Each row has a name. Each piece below is followed by the name of the row it came from, unless a question asks for something else. Each question is about the rows just above it.

Q294: [106 120  80 126  99 113 126 142 169 168 140 187 155 113 145 150 160  79
 112 140  90 134 118 177 152 156 208 149 156 153 142  98 104 126 165 118
 101 196 136 144 141 137 109 158  81 139 120 105  90 121 133 138 104]
Q247: [109 141 137 140 127 114 154 152 161 110 127 182 104 144 190 154 143 103
 123 138 127 139 128 149 182 165 173 152 171 146 114  91  79 160 112 126
  92 180 141 119 109 172 117 161  91 140 153  99 165 121 112 110 137]
Q379: [ 88 129 140 122 156 148 120 145 163 141 139 186  94 102 185 149 135 158
  91 169 113 129 116 120 179 105 154 212 133 148 115 108  81  99 101 125
 117 163 122 155 128 152 130 135 110 101 113 101 116 156 142 146 113]
Q925: [114 109 160  88 145  98 111  95 133 138 123 144 133 151 151 113  75 123
 149 159 134 135 146 109 121  96  98 146 143 120  96 129  90 175 105 131
 117 137 160 119 106 138 166 105 154 163 113  58  86  63 130 107  76]
Q211: [132 154 137 119 156 145  84  63 117 188 101  72 150  94 129 166 120 102
 109 202 112 160 119 119  97 124 120  99 118 164 137  93 127 160 105 159
 142 171 143 119 136 171 167 151 162 156 152 106  72  71 174  62 119]
Q342: [102 141 187  90 126 141 171  97 187 101  75  97 159  83 146 139 136 135
 145  54 114 139 126 139 139 136  78 212 130 128 118 144 157 145 170 137
  93 117 120 101 167 109 125 142 112 110 186 105  95 153 138 115  77]
Q218: [117 119  76 122 124 114 102 154 137 171 116  95  85 118 155 127 168 175
 129 111 107 139 126 125 149 136 144 128 153  80 108 138 160 139  75  93
 175 168 133 126 159 133  88 153 168  93 118 102 106  81  93 135 129]
Q697: [109 107 142 101 109 154 127  77 150 108 137 144 123 137 121  76 114  82
 122 153 113 160  95  93 115 119 132 136 151 117 158  96 106 145 103 143
 141 108 162 146 122 196  90 138 156 158 119 111  87  85 198 121  86]
Q830: [135  98 182  68 205 163 141 105 150 135 155  56 136  90 127 130 152 111
  79 105 170 147 121 120 143 110 102 128 177 190 132 151 132 133 144  81
 118 107 138 117 145 123  87 142 107 129 184 176 121 149 137 143 123]
Q166: [114 112  68 139 132 189 116 106 118 119 155 187 113  76 180 191 145  71
 125  90 127 150 142 156 224 138 126 144 116 164 145  43 153 148 111  82
  69 153 105 205 135 138 109 139  83  32 115 107 175 146  99 129 113]
Q955: [ 95 173  85 109 128 128  77 177 132  95 107 172 119 146  87 160 128 146
 106 128  91 133 124 134 108 133 116  90 139  94 145 126 143 125 104 125
 115 159 116 159 106 113 105  86 134 131 107  81 138 104 115 150 118]
Q516: [114 186  81 138 107 153 106 133 139 129 142 131  79  65 157 127 134 149
 103 121  94 186 127 113  78  99 107 115 135  90 105  94 158  96 102 151
 168 133  86 151 117 138  69 112 162  66 133  59 147  90  68 195 131]
How many times does Q516 hold [186]?	2
The rest of the row after [ 85 109 128]:	[128  77 177 132  95 107 172 119 146  87 160 128 146 106 128  91 133 124
 134 108 133 116  90 139  94 145 126 143 125 104 125 115 159 116 159 106
 113 105  86 134 131 107  81 138 104 115 150 118]

Q279: [122  80 123  48 157 100 161 147 127  98]
Q628: [114 126 117 100 150 110 103 145 166 122]
Q567: [ 98 144 116 131 132 121 124  80 142 137]
Q126: [143 142 145 151 126 134 107 152 138 138]
Q797: [128 138 124 122 140 121 116 137 148 131]
Q759: [134  85 123  59 164  99 145 168 129 101]
Q639: [129 159 127 139 131 129 103 144 166 143]
Q765: [125 127 125 109 147 119 128 137 142 125]
Q104: [136 126 141 146 104 146 133 137 126 132]
Shared by Q628 and Q797:	[122]
After [103 144 166], its row goes on with	[143]
Print row Q765.	[125 127 125 109 147 119 128 137 142 125]
The one value in Q639 and Q126:	[143]
Shared by Q279 and Q759:	[123]

Q778: [134 112  70  70  66 122  70]
Q839: [ 97 129 105 120 128 122 131]
Q924: [134 112 136 123  66 137 121]
Q24: [121 124 110 127 124 114 109]
Q880: [ 97 129 105 120 128 122 119]
Q220: [ 81 150 136 121  95 137 120]
Times [69] occurs in Q778:	0
Shared by Q880 and Q778:	[122]
The one value in Q839 and Q778:	[122]

Q873: [121  66 138 116 140 143 112 117 120  65 126]
Q394: [155 116 128 155 123 125 138 154 139 136 144]
Q832: [121 155 138 116 140 120 206 177 115 128 121]
How many times does Q394 hold [145]?	0
The rest of the row after [121  66]:	[138 116 140 143 112 117 120  65 126]
[121  66 138 116 140 143 112 117 120  65 126] is in which row?	Q873
[144 136 139 154 138 125 123 155 128 116 155] is which row reordered?	Q394
Times [138] occurs in Q394:	1
The rest of the row after [ 66 138 116 140]:	[143 112 117 120  65 126]

Q348: [175 199 152 114 135 156 135 128 154  67  91  60 139 137 137 192 128 178]
Q287: [128 128 128 128 130 181 115 171 158  93 128 119 150 149 128 184 128  93]
Q345: [ 44 110 195 114 118 123 169 121 149 222 108 144 128 128  97 128  95 156]
Q199: [179 185 128 164 109 128 128 184 135 109 179 173 169 179 186 109 120 109]
Q439: [105 129 172 128 121 129 178 173 128 160 126 142  75 205 128 108  84 175]
How many times does Q199 hold [179]?	3
Put [156  95 128  97 128 128 144 108 222 149 121 169 123 118 114 195 110  44] back in order: which row is it?	Q345
Print row Q287.	[128 128 128 128 130 181 115 171 158  93 128 119 150 149 128 184 128  93]
The rest of the row after [115 171 158]:	[ 93 128 119 150 149 128 184 128  93]

